A single turn carries every row of the set below to another of its rows. Some are shown first; where does it send the rows asked next?
pomos: 0	7	14	-13	-5	1	-20	-11	8	-5	7	-32	-7	-11	14	3	-2	-23	2	-15	8	3	14	11	-8	-24	-58	-4	-14	-3	-21	-7	8
pob: 4	9	7	11	14	7	11	-3	1	-22	-20	-13	0	-20	-4	-14	-2	-26	-20	-20	10	-12	34	-2	3	19	-42	13	-4	1	8	-3	-5
mobi: -7	-7	13	-5	-15	-23	-3	-4	6	-20	-11	-21	8	13	-13	10	-2	-25	3	17	-7	7	6	5	2	5	-26	-11	2	-14	9	-13	-8
babi: -9	10	0	4	-14	-10	-9	-7	1	-10	-9	-33	0	-11	-17	-18	-21	-12	3	2	11	20	20	10	0	-37	-1	-4	-13	6	5	-27	-10
Gisol: 0	4	7	-6	-3	-1	-6	5	3	22	-22	-19	-12	2	7	6	4	-20	-7	-16	1	6	29	11	-6	-15	-34	-4	-10	-10	-18	7	-6
Vuf: 12	25	8	1	-6	10	-16	-14	-7	-12	-1	-8	-1	-29	-10	-8	7	8	-17	-5	2	-5	-14	0	4	-34	-20	-11	7	-14	5	0	12
Kir: -6	-11	15	12	-19	-1	-25	6	14	-27	-8	-28	-4	-4	13	-18	0	-31	-19	-20	2	14	4	7	-11	5	-32	-10	-5	1	17	-32	17
vepu: -12	12	3	-7	6	4	-7	-8	-5	5	-14	-28	7	-12	-20	-36	22	-11	-12	-6	8	9	23	20	6	7	-27	25	-15	-7	-4	-12	-17
rav: 7	10	3	16	8	-10	-4	-9	-2	-33	-11	-19	-16	-8	-8	-20	4	-1	-7	-6	29	13	-28	12	3	14	-6	11	-1	-10	0	-46	2
vabep: 1	9	5	7	-14	-15	-19	-7	-7	-19	3	-30	1	-28	-8	-15	-13	-12	8	-1	8	9	17	6	-7	-33	-2	-9	-7	12	4	-43	14
barog: 3	8	4	12	-14	-22	-3	1	-5	3	-14	-21	-5	-20	-9	-11	-6	-10	-1	-7	6	15	24	4	-8	-29	13	-6	-5	8	5	-42	-2
gunag: 0	14	-9	24	-1	-6	-12	4	-14	-32	-24	-8	-7	-1	-18	-13	10	2	1	0	19	6	-13	15	15	15	-3	3	2	-10	-1	-25	-8
dugog: 9	7	17	27	15	3	10	-9	-15	-13	8	-49	9	-17	6	0	7	-31	0	4	12	-7	-1	9	-13	-8	-36	16	11	-23	0	-16	10
zim: 1	10	8	37	-6	14	8	0	-12	-5	-7	-19	6	-11	5	8	31	-26	-7	-13	3	-4	25	3	-3	-3	-27	5	24	-13	9	-11	-3
badi: 11	16	-1	5	-3	1	-8	-3	2	0	-12	-23	-3	-24	-2	-11	-1	5	-18	-11	9	4	-22	4	4	-45	-20	0	-5	-38	-2	-8	-7
puba: 19	4	8	-6	6	-10	-8	-3	2	18	-7	-19	-12	-20	19	8	14	-22	0	-14	3	-6	15	0	-21	-8	-34	-9	-1	-4	-18	-21	24
vugub: -10	11	8	-2	3	-10	-21	-10	-13	-17	13	-34	16	-30	-8	-27	26	-13	1	-8	7	-1	10	22	6	-1	-41	23	-15	-6	-18	-32	0
likav: -6	4	18	22	17	-19	12	6	-7	-29	1	-26	5	-27	8	-4	-4	-30	-15	-24	9	-10	12	6	9	2	-46	21	-13	-10	-22	-16	-9
silov: 13	11	4	19	-3	-30	-4	10	-5	3	-15	-27	0	-5	13	-8	-1	-38	-7	-5	-4	6	-22	6	-11	5	-21	-9	-9	16	-3	-27	-16
dedo: 8	10	5	-7	4	-21	-3	5	6	-40	-9	-17	-22	-15	2	2	5	-3	3	3	8	-2	-31	1	-6	-27	-38	4	-18	7	-1	-19	-10
Dami: 10	12	15	20	-1	12	14	-17	-8	-9	0	-32	5	-2	16	-6	2	-30	-12	-23	10	8	14	17	-1	-14	-45	24	1	-10	17	-13	-24
rona: 0	12	10	12	-14	-6	-15	-9	-7	-48	-8	-8	-12	-2	-11	-12	5	5	-4	-15	23	13	-11	19	15	8	-19	10	-5	-9	6	-37	-18
zesu: 16	10	7	4	-2	-3	-5	-11	-11	-3	-6	2	-1	-22	9	-8	6	7	-26	-28	-5	7	-8	10	13	-38	-12	3	-1	-23	5	-15	11
kiviv: 3	-7	2	-6	11	-12	2	8	8	-32	-26	-1	-26	-9	-4	1	17	2	-7	5	0	0	-7	-4	-7	-10	-14	-1	-2	-1	11	-16	24
Vikob: -3	9	0	16	11	-10	17	-3	20	-20	-9	-23	2	-29	-4	5	16	-26	-5	-6	18	-15	16	-18	-2	10	-43	6	9	-19	-10	-24	-9
paba: 2	10	4	-2	2	-15	-4	-7	-2	9	-6	-20	4	-31	-10	-20	46	-8	-5	-9	9	-1	17	6	-7	11	-21	19	0	-13	-6	-44	-7
Dilod: -5	0	-6	9	-1	-4	-11	26	3	-31	-32	-6	-25	-3	8	-12	7	-3	-14	-21	2	9	-8	11	6	-25	-26	6	-22	6	4	-8	-6

zim turns into -> dugog
puba turns into -> pomos
Where do these go?
dedo turns into -> Dilod
zesu turns into -> Vuf
silov turns into -> Kir
likav turns into -> pob
gunag turns into -> rav
vepu turns into -> paba
babi turns into -> barog

A single turn carries every row of the set below to another of its rows. Some are shown first; where does it send the rows asked next?
bobeb: 0	19	-38	21	9	5	-12	24	-15	-6	-11	-21	9	1
Misog: -11	-24	-9	16	0	-10	3	-12	-20	2	-30	-1	20	6
Dofu: -14	2	-9	23	4	27	11	12	-19	-22	-27	-7	3	10
kop: -13	-21	-10	11	2	-7	1	-12	-24	4	-29	1	24	9
bozu: -18	-13	-19	13	-1	-9	-8	3	-13	-38	-13	-15	10	-3
bigag: -2	-15	-8	1	-1	-8	29	9	-19	-23	-38	-2	-5	20
Puse: -14	-18	-7	13	-2	-4	3	-11	-22	4	-31	4	23	4
zef: 2	12	-38	21	12	-5	-1	28	-24	3	-2	-19	10	2
poz: 14	-7	-34	4	12	-34	17	11	-21	-1	-24	-11	-6	8
Nena: -7	6	-29	-16	12	-2	-1	14	-24	14	-40	12	15	10
modu: 4	-17	-7	2	-1	-3	25	3	-20	-22	-41	0	-7	14
Libil: -5	5	-33	-9	8	-10	0	11	-27	18	-40	12	16	8
Fubis: 20	-9	-40	6	15	-31	10	19	-24	-4	-27	-8	2	8
nonum: 12	-15	-34	4	12	-36	11	17	-21	1	-25	-13	3	5
mesi: -15	11	-42	-14	2	-6	-8	29	-14	-28	-24	-2	3	-3
tezi: -9	6	-11	16	-4	30	4	21	-18	-19	-18	-6	6	13
bega: -22	-15	-19	14	-2	-5	-6	4	-11	-36	-11	-12	11	-3
Nofu: 6	-14	-7	5	-2	0	25	9	-19	-17	-38	1	-13	19
viru: 13	0	-33	2	15	-36	-1	19	-19	4	-25	-9	-2	9
dep: -13	7	-18	15	-3	31	7	18	-20	-17	-19	-4	0	19
Pasu: -11	12	-39	-15	5	-6	-8	28	-14	-31	-26	2	2	1
Mudi: -16	18	-42	-11	1	-4	-7	31	-16	-23	-25	2	3	0
zopaz: -13	-19	-9	12	6	-6	-1	-12	-24	6	-28	-5	24	5
Ligas: -6	5	-32	-17	6	-7	-1	14	-27	12	-41	11	16	10
Mapa: 1	7	-43	19	10	2	-11	26	-23	8	-6	-15	9	3
kuf: 11	-10	-34	0	16	-36	12	10	-26	2	-24	-9	-2	4
Zuro: -16	2	-9	16	-1	27	11	18	-18	-11	-18	-13	-2	19
zodig: -22	-9	-17	17	-7	-6	-7	6	-12	-33	-10	-10	12	-7
Digid: -6	5	-31	-15	5	-10	2	11	-25	12	-42	17	12	5
rivi: -22	-11	-18	14	-7	-5	-4	9	-9	-39	-14	-11	7	-3
vuvu: -1	-17	-3	4	10	-14	23	8	-23	-12	-42	4	-8	17
Finu: -3	9	-42	21	10	2	-9	26	-31	-2	-6	-22	3	4
soga: -7	4	-11	21	-2	29	6	26	-22	-12	-17	-6	3	13
tul: -14	14	-41	-11	0	-12	-8	27	-15	-26	-21	2	3	-5
rol: -2	14	-38	14	12	-3	-9	28	-23	4	-1	-15	10	3
tufed: 6	-16	-8	2	4	-6	29	11	-11	-14	-38	0	-2	23

bega turns into -> kop
bobeb turns into -> Dofu
Zuro turns into -> tufed
Where do these go?
Digid turns into -> tul
rivi turns into -> Misog
dep turns into -> bigag
kuf turns into -> rol
Pasu turns into -> bozu
zef turns into -> soga

